The rows below come in pairs that one turn or mirror swaps. Which row does each named row swap with?
Duvu: [ -9.8  -3.7   3.6  -4.9   2.4   2.7   6.9  19.9 -10.8  -0.9  31.2 -22.9
 -18.3  -5.6  17.0  -1.0 -19.0   3.6]
mizib: [  8.6  -3.7  16.4 -11.5  17.0   4.8   6.5  24.9 -11.1  -9.1  -9.6  25.1
   6.9  -5.5  12.2 -15.5 -12.9  13.6]
Nera: [-19.1  -2.2   4.0 -10.1   5.6  -9.6   7.0  27.6  -5.8  -9.4 -19.7  18.8
 -17.4   2.0  14.0   3.2 -22.5  -6.3]
tiv: [ 25.4  -1.7   1.0  -8.6  32.1  16.6   2.1  21.8  -6.6 -20.9 -20.3   9.0
  -5.0  -1.7   1.9   7.0 -24.7  -6.7]
Duk: [-17.8  -2.4  -2.3 -18.2  20.3   1.9  14.0  34.0   5.2  -6.0  -8.5  -8.3
  -6.7  -0.1  16.5  23.1 -29.3  -5.0]
Zisi: [ 37.8  -5.9  -0.7   3.5  14.1 -13.7  10.9  28.1  -3.0 -11.9 -23.1  -9.2
 -14.7   2.1  23.3   0.2 -11.7  -8.2]
voba: [  9.7   7.3  11.9 -13.3  -3.7  10.0  -7.4  22.8 -29.4   8.8  -1.4  -5.6
  10.6   0.8  22.9  -5.0 -22.4   2.3]
beze: [  6.6  -1.0   3.2   2.1  10.2   1.6   2.5  15.1   1.3  -8.2  31.4 -24.5
   2.3  -7.8  22.1 -11.1 -22.9  -7.5]
dip: [ 21.3  -3.6  -5.8  -1.2  37.7  -7.0   7.8  24.3  -6.5 -16.7  19.5  -7.9
  -3.0  -3.6  21.6  -9.7 -22.3 -13.1]
zinog: [ -6.9 -10.7  -2.8 -19.4  13.6  -0.4   3.6  11.1   9.2  -6.6  10.6 -16.8
  -1.1   1.9  17.6   0.0 -45.6 -11.2]
Vuke: [  0.6  -9.0 -15.3  -8.0   1.3  -7.3  19.1  25.9  -2.1 -25.9  16.3   4.3
  -8.7   1.9  39.2  -0.4 -23.6  13.2]
Pubop: [ 18.8  17.5  -8.4   5.0   7.4  18.8  13.3  17.9  -7.5   8.5 -12.4   4.2
   4.6  -5.3   7.2 -13.4 -24.5   4.3]
ril: [ 27.6  -6.2  13.2  -8.7   2.9 -16.3   5.6  20.0 -11.7  -9.5   3.0 -20.1
 -32.1  -1.8  19.6 -11.0 -30.8  -0.6]
kani: [ 18.2   1.9   6.7 -13.9  21.3   7.0   7.2  19.7  -7.3 -11.5 -32.5 -15.3
 -19.7   1.1  27.6 -17.2 -20.9  12.6]
Kaza: [ 16.1  -8.4   4.1   5.3  14.7   3.8  -9.7   3.0 -28.7 -15.4   5.4   1.9
 -23.7  -1.4  19.8 -12.6 -29.6   1.5]
lopa: [  3.5  -5.1   2.6   1.1   7.5 -14.8  15.3  22.1   2.2  -9.0  -5.6  30.3
 -19.5  -5.2  25.1  -6.2 -17.9  14.3]
kaze: [  4.9   4.9  14.3  -9.4  13.6   8.8  -2.0   7.7 -26.6  -9.8  -1.4   2.2
   2.4   0.3  22.0 -24.9 -27.6 -10.1]
nor: [ 16.9   0.4  -3.7   6.0   3.8 -28.4   7.6  23.0  -0.6  -8.4   0.3  -6.2
   7.0  -2.1  25.2  -3.6  -3.7   8.0]
pog: [  4.8  -2.4   3.0  -7.9   2.4  25.7   1.4  13.3  14.8  14.1  -0.3  17.9
  -6.8   6.7  16.1  -1.0 -30.4  -0.4]
Pinu: [ 23.1  -7.4  -6.4   4.1   8.8   0.6 -11.0   4.2  19.6  -0.4   2.5 -13.0
 -10.8  -2.1  37.0   2.4 -22.6  -0.3]
bek: [ 10.8 -17.4 -14.4   3.1  -6.7  13.7   9.1  17.1  -6.9   6.0  10.0  -0.1
  -6.1   8.4  43.2   5.5 -19.9  -1.5]
Palab: [  8.8 -11.5   5.0  -3.9   5.8  19.0  27.8  41.4   7.8 -14.1 -20.6   6.7
 -22.2  -8.8  20.1   5.7 -22.2  -1.2]
gisu: [-12.3  -8.0   1.4 -10.3  15.4  -8.2  -3.0  26.8   5.3 -13.6 -35.7  -3.8
  -3.9  -1.1  30.0   4.3 -17.5   1.8]
Mak: [  9.8   2.3   4.1  -8.1  13.7  18.7  12.2  25.1  18.4 -11.7 -24.6   8.2
 -15.7   4.1  20.4 -14.2  -5.9  -4.5]
mekof: [  0.7 -12.5  -1.0  -8.4   3.0  -4.4  16.1  22.7   8.6   6.0  15.7  -2.3
 -30.5  15.3  10.6   2.8  -6.1   0.1]
kar: [  8.0  -4.6  -4.0  -1.0  11.6 -14.7   7.0  32.9  -7.2 -10.7  24.1  -7.3
   3.1  -7.2  10.8  24.1 -18.4  -0.2]
Boda: [  6.1 -19.7   9.2   2.0   8.3  -6.5  -5.4  17.4 -17.9  -1.3   9.3 -18.9
 -18.7   4.3  40.2  16.5 -14.2  -1.0]
kofov: [ -9.1  -6.3   8.8   0.0  -1.8  26.0   8.9  26.9   1.8  -6.4 -11.2   2.7
  -9.3   3.2  19.7  15.2 -12.6  22.7]
favuv: [ 22.3  -0.8  -7.2   5.5  -3.2  29.1   2.8  23.2  -6.3  -9.2  -0.6 -10.9
  -5.9  -6.3  14.0 -16.8 -36.5  -8.7]
bis: [ -0.2   1.6 -21.5 -10.4  -2.5   9.8   5.3  34.5 -16.0   8.4  -3.6   6.5
  -5.8  -8.0  26.8   2.4 -38.4  12.6]
vulir: [ -6.5 -10.3   5.9  -1.5  11.4   8.6 -27.3  19.9  -8.5  -4.4 -10.1   9.1
 -21.0   3.3  12.5  -2.9 -34.1  -1.7]
napum: [ 23.4   3.1  10.6   7.3  17.5   5.6  -7.0  23.8  -5.3  -4.2 -15.5 -12.0
   5.8 -21.8  10.9  -5.0 -39.8  -0.6]
Noluv: [  1.5   5.5   5.4  -3.3  26.7 -20.5  17.6  34.0   6.1 -22.8   4.1 -16.1
 -12.8 -13.2  14.5  -6.0 -11.8   2.5]
zere: [  0.4  -6.3  10.2  -6.5  11.8 -12.3  19.3  36.9   5.0 -16.2   4.3 -13.3
 -21.9  -3.3   7.6  17.6  -1.4  -0.8]
kod: [ -2.0  -6.0   0.5   2.0  26.2  25.1  10.2  22.0  -4.2  -0.5 -25.9  -0.2
 -25.3  -1.8  26.2  11.8 -27.2  -1.7]
fefa: [  8.3  -7.3  19.5  -2.8  15.1  -5.6   3.7   9.1  15.6 -11.2  11.2 -26.2
 -11.9   8.2  22.7  -2.1  -6.4   3.7]
Reg: [  9.8  19.0  12.1 -15.8  12.8  11.6   7.4  18.0  -5.6  -1.2   1.1 -23.5
   8.3   7.8   8.3 -14.3 -22.2  -1.9]
Mol: [ 33.3  -6.9  -2.6  -9.1   6.3  -0.1  14.6  26.1 -11.4  -8.2   2.7   4.1
  -8.2  -4.4  18.7  25.7  -1.7   9.8]
deko: [ 11.5  16.2  16.2 -23.3  11.0  -1.6  19.3  34.6  -4.3 -20.8   3.4  -5.5
  -6.8  18.1   6.6   7.2 -14.7   0.9]
veli: [ 14.0  -6.5 -10.8  -8.3   9.0  24.4  -0.7  26.6 -19.5   3.9   1.2   6.1
  -6.3 -12.8   9.5   2.7 -34.8 -19.3]

zere swaps with beze
kaze swaps with Nera
kani swaps with bis
Vuke swaps with ril
pog swaps with tiv
Reg swaps with Duk
kod swaps with Pubop
Pinu swaps with Mol
favuv swaps with Palab

